Read these off the grid that follows. Rows and columns are numbered from 1.
1) Give the entry at row 3, column 1.
2) Give the entry at row 1, column 1.
3) Give the entry in row 3 and column 3.
4) Give the entry just left of the largest entry.
5) Give the entry in row 3 and column 2.
6) Give the entry in row 2 and column 1.
7) Give the entry just right of 145.
8) Give the entry directly below the largest entry.
[[135 109 133 113 137 120 139 134 132 114 134 121 133 131]
 [135 109 134 114 138 122 139 135 132 112 132 121 133 130]
 [134 113 126 112 133 112 137 129 136 126 137 119 135 138]
 [134 112 137 120 138 128 138 138 132 109 129 124 130 126]
 [121 142 125 134 118 131 116 121 124 141 125 129 125 127]
 [125 133 120 124 120 117 123 120 132 145 133 124 130 137]
 [126 129 120 118 121 116 123 119 129 142 134 122 132 137]
 [126 129 140 136 131 143 127 136 124 112 120 132 123 116]
 [129 121 140 127 134 139 130 136 122 108 123 128 126 118]
 [128 124 120 113 123 115 124 119 126 139 135 121 133 136]
 [135 111 134 117 138 121 140 136 136 114 133 122 132 131]
 [132 117 140 126 137 134 136 139 130 108 126 127 128 122]
 [120 144 127 139 118 134 116 124 127 139 123 131 124 126]
 [134 110 127 107 133 115 134 127 128 122 136 118 135 134]]
1) 134
2) 135
3) 126
4) 132
5) 113
6) 135
7) 133
8) 142

Read these off the table that follows. Rows and columns are numbered from 1.
1) Which number is the entry at row 1, column 3?
2) Which number is the entry in row 1 and column 2?
3) Which number is the entry at row 3, column 2?
4) Which number is the entry in the top-right corner?
5) Which number is the entry at row 3, column 1?
6) Which number is the entry directly below 142?
7) Which number is the entry just right of 119?
8) Which number is the entry at row 1, column 1?
[[126  99 136 112 122 133 138]
 [125 152 113 153 142 131 122]
 [128 102 137 110 120 129 137]
 [137 124 141 113 107 112 126]
 [132 129 134 121 119 122 125]
 [124 129 124 131 138 135 128]
 [133 126 135 118 115 120 126]
 [130 128 133 122 122 125 126]]
1) 136
2) 99
3) 102
4) 138
5) 128
6) 120
7) 122
8) 126

data =
[[114 151 144 124 136 118 133 128 120]
 [132 120 117 135 117 137 112 120 137]
 [119 155 139 133 130 128 120 117 124]
 [116 155 142 129 134 123 127 122 122]
 [131 128 120 138 118 137 109 115 135]]
Rows and columns are numbered from 1.
The entry just left of 115: 109
The entry in the bottom-left corner: 131
The entry directly below the centre entry -> 134
The entry at row 1, column 3 -> 144
Which number is the entry in row 1 and column 2?
A: 151
Which number is the entry at row 3, column 3?
A: 139
Which number is the centre entry?
A: 130
The entry directly above 115 -> 122
Which number is the entry in the bottom-right corner?
A: 135
The entry just right of the centre entry: 128
The entry directly below 114 -> 132
Which number is the entry at row 1, column 1?
A: 114
The entry just left of the centre entry: 133

[108 134 136 120 129 152 134 151]
The entry just right of the largest entry: 134
The minimum: 108

[[151 113 142 142 115 115 154 118]
 [123 121 127 131 143 125 127 131]
 [149 103 145 118 127 111 118 121]
 [134 139 120 144 145 129 138 131]
 [135 113 128 136 131 121 128 125]
 [128 135 147 152 130 121 143 113]
 [122 158 109 126 110 122 149 122]
 [110 138 127 125 128 132 126 127]
 [131 122 132 128 135 113 136 126]
 [125 134 122 130 130 138 124 129]
 [113 149 122 138 131 125 126 124]]
The entry in the bottom-left corner?
A: 113
The entry just left of the largest entry -> 122
The largest entry in the last row?
A: 149
The entry in the top-left corner -> 151
The entry in the bottom-right corner?
A: 124
The largest entry in the first row is 154
The smallest entry in the first row?
A: 113
The entry directly below 120: 128
The entry directly below the smallest entry?
A: 139
The last entry in the row that holds the smallest entry?
A: 121
The first entry on the diagonal from the top-right corner?
A: 118
The entry just right of the largest entry?
A: 109
The maximum -> 158
The entry just left of 139 is 134
The entry directly above 109 -> 147
The entry just right of the smallest entry?
A: 145
The fourth entry from the end, reading row by row?
A: 131
The entry just right of 152?
A: 130
The entry directly above the smallest entry?
A: 121
The fourth entry, reading row by row?
A: 142
The entry just right of 147?
A: 152
The fifth-last entry, reading row by row?
A: 138
The third entry, reading row by row?
A: 142
The smallest entry in the first column?
A: 110
The smallest entry in the last column: 113
The entry just left of 154 -> 115

a = [110, 117, 133, 127, 106, 133, 127, 131, 116, 124, 121, 125, 139, 136, 131, 140]
The first entry: 110
Give the last entry.
Answer: 140
Give the 2nd largest entry.
Answer: 139
Give the third entry from the right.
Answer: 136
The 4th entry is 127
The third smallest entry is 116
Give the third entry from the left.
Answer: 133

Questions about the grid below. Rows and columns are numbered from 1.
1) Report the top entry of the column that holds the largest entry.
2) Report the entry at row 1, column 1.
3) Report the entry at row 2, column 1.
4) Report the entry directly above the smallest entry.
5) Report the entry in the bottom-right corner.
6) Report the largest entry.
7) Report the entry directly below the smallest entry.
8) Report the entry directly below the largest entry.
[[136 124 132 138]
 [141 101 145 116]
 [105 126 148 128]
 [123 137 129 131]
 [125 132 131 126]
 [134 119 121 123]
 [119 124 132 133]]
1) 132
2) 136
3) 141
4) 124
5) 133
6) 148
7) 126
8) 129

X =
136,136,128,133,131,120,122,114,143,118,119
134,133,129,134,133,135,130,130,125,132,128
126,125,134,126,132,136,130,130,131,130,133
137,138,129,135,133,124,123,116,140,120,121
130,123,121,126,130,127,125,133,123,123,132
139,141,125,141,133,116,114,112,150,112,116
132,129,126,131,131,131,129,131,123,130,129
132,131,128,131,131,133,129,130,125,130,129
Rows and columns are numbered from 1.
Report the bottom-right entry.
129
Report the entry in the top-right corner.
119
The entry just left of the largest entry is 112
The entry just left of 122: 120
Report the entry in the top-left corner.
136
Report the entry directly below the largest entry.
123
Report the entry in row 1 and column 2.
136
The entry at row 2, column 1 -> 134
The entry in row 1 and column 3 is 128
The entry just left of 118 -> 143
The largest entry -> 150
The entry just right of the largest entry is 112
Report the entry at row 2, column 2.
133
The bottom entry of the column that holds the largest entry: 125
The entry in the bottom-left corner: 132
The entry directly below 124 is 127
The entry at row 3, column 1: 126
Report the entry directly above the largest entry.
123
